In the rows, zero is written as 128.
One turn moves every row onto another: examples first, then more rows asked:
Kek: [114 107 115 151 138 132 155 112 144 152 142 112 124 137 129 122 112 140
 148 146 121 162 132 157 145 139 128 133  76]
Kov: [107 101 111 140 141 133 141 108 135 136 143 124 115 131 136 131 105 138
 150 155 121 161 138 143 137 136 112 123  79]
dut: [125 142 139 142 148 113 114 163 160 130 152 112 100 139  84 133 131 150
 152 133 116 138 137 133 117 106 145 156 113]
vavo: [117 155 109 129 157 109 117 114 119 150 172  94 127 113 103 155 142 155
 145 131 135 153 141 147 150 102 112 170 124]
zat: [134 125  98 124 152 129 153 121 128 182 171 116 105 127  93 118 134 118
 144 135 138 152 127 149 135 138 126 124 130]
fef: [125 114 130 145 157 151 166 121 112 147 151 108 123 125  91 152 147 104
 133  93 126 160 142 130 107 104 145 139 130]
visun: [121 158 113 121 167 107 114 116 118 151 176 110 119 114 113 151 145 154
 139 137 135 151 143 140 132 107 110 168 124]
Dusa: [110 114 105 152 144 114 136 108 109 123 131 124 135 138  94 163 131 146
 127 125 123 171 150 164 112 105 103 168 130]
tizu: [127 122 103 124 150 130 158 116 125 188 175 110  99 127 102 123 130 119
 146 125 133 151 135 142 139 137 123 125 121]
Zale: [121 148 106 137 155 113 121 122 124 145 185  98 117 113 112 158 142 156
 132 140 121 160 151 147 144 102 135 179 119]
dena: [123 116 123 134 149 148 161 118 115 146 154 116 125 113  86 159 152 100
 130 101 141 150 142 138 103 107 142 135 126]
zer: [122 111 126 145 151 155 166 118 111 145 141 111 124 123  86 146 145 110
 134 102 133 158 135 139 102  96 144 136 137]
diduz: [109 114 105 149 137 116 136 110 111 122 122 117 134 131  92 161 128 146
 134 126 123 177 150 157 121 109 104 175 122]
rerat: [108 114 149 148 163 120 126 125 147 120 150  90 124 156 120 154 127 126
 141 137 153 175 164 132 128 130 142 115 106]
dubib: [114 103 121 139 150 130 140 118 135 140 142 131 123 131 136 120 105 136
 145 159 123 166 127 139 132 135 117 128  85]
dipul: [114 123 106 145 132 115 138 115 110 122 136 127 137 131  93 166 123 141
 134 128 123 168 158 155 108  99 106 177 112]
sodol: [134 103 131 147 134 148 140 112 136 148 156 141 131 121 106 167 112 143
 160 119 111 127 122 164 116 112 136 142  83]
lobil: [133 108 130 154 134 158 131 109 128 144 155 126 128 122 108 167 111 152
 168 118 107 120 127 151 119 112 130 139  93]
Gika: [117 153 111 124 162 110 125 119 118 161 169  99 117 109 107 145 143 154
 138 128 129 156 149 134 148 105 113 172 123]
rozit: [138 123  94 123 151 127 165 123 126 179 175 112 104 130  98 120 131 114
 142 124 137 151 140 144 142 126 134 125 124]
Meno: [148 109 127 133 147 122 125 100 138 131 153 125 169 134 105 169 147 153
 137 119 152 149 155 141 141 135 151 127 125]
senar: [111 100 124 142 142 133 138 116 140 143 147 121 123 132 134 126 105 144
 146 151 123 164 131 136 139 145 120 118  85]
tefa: [120 137 142 149 150 109 111 158 160 125 156 111  94 140  88 142 129 141
 147 121 106 140 135 140 128  99 145 150 112]
kepur: [145 112 123 131 137 103 146 115 150 126 127 154 103 158  93 152 136 137
 141 123 121 136 143 163 125 109 148 141 137]
Sidi: [109 119 151 151 168 118 122 128 158 130 144 104 128 145 103 151 138 127
 158 143 159 180 152 121 117 132 130 115 113]
temon: [111 106 149 149 158 115 126 127 159 126 149  95 131 142 101 154 146 126
 149 134 154 185 152 126 124 138 143 119 107]
Fiz: [104 139 131 148 136 111 119 149 162 119 155 100  93 141  87 145 132 147
 163 124 122 140 137 140 124 112 155 148 118]
rud: [144 118 119 136 140 102 145 119 150 123 129 151  96 158  89 156 128 130
 142 118 112 141 149 162 132 113 144 128 138]
vakaz: [138 127 124 131 130 102 149 124 152 125 126 147 108 156  81 151 127 122
 148 116 124 143 144 162 127 101 149 131 133]
nar: [134 102 130 157 143 158 139 108 128 145 155 134 133 124 115 163 110 151
 168 118 114 126 131 151 108 102 134 143  95]
daten: [111 116 155 152 164 107 123 130 161 124 149 104 123 143 106 156 137 135
 152 138 149 184 151 121 131 133 141 113 116]
tezen: [144 109 126 140 146 132 121 100 141 133 149 128 166 136 102 167 148 151
 136 122 154 137 159 143 129 128 149 123 128]
Noga: [117 142 136 149 149 104 112 160 160 130 152 109  94 135  81 140 129 153
 151 126 112 147 145 135 132 104 139 154 120]
fimel: [128 127  95 136 155 135 148 116 135 177 170 107  94 116 109 133 134 111
 137 121 146 144 135 159 150 129 127 129 130]
lud: [139 113 128 136 150 121 117 104 137 130 148 130 173 136 105 173 136 140
 129 120 156 154 154 153 137 126 141 120 119]

vakaz -> dena
Gika -> senar
Where do these go?
lobil -> rud
temon -> vavo
tezen -> Dusa
dut -> zat
Zale -> Kek

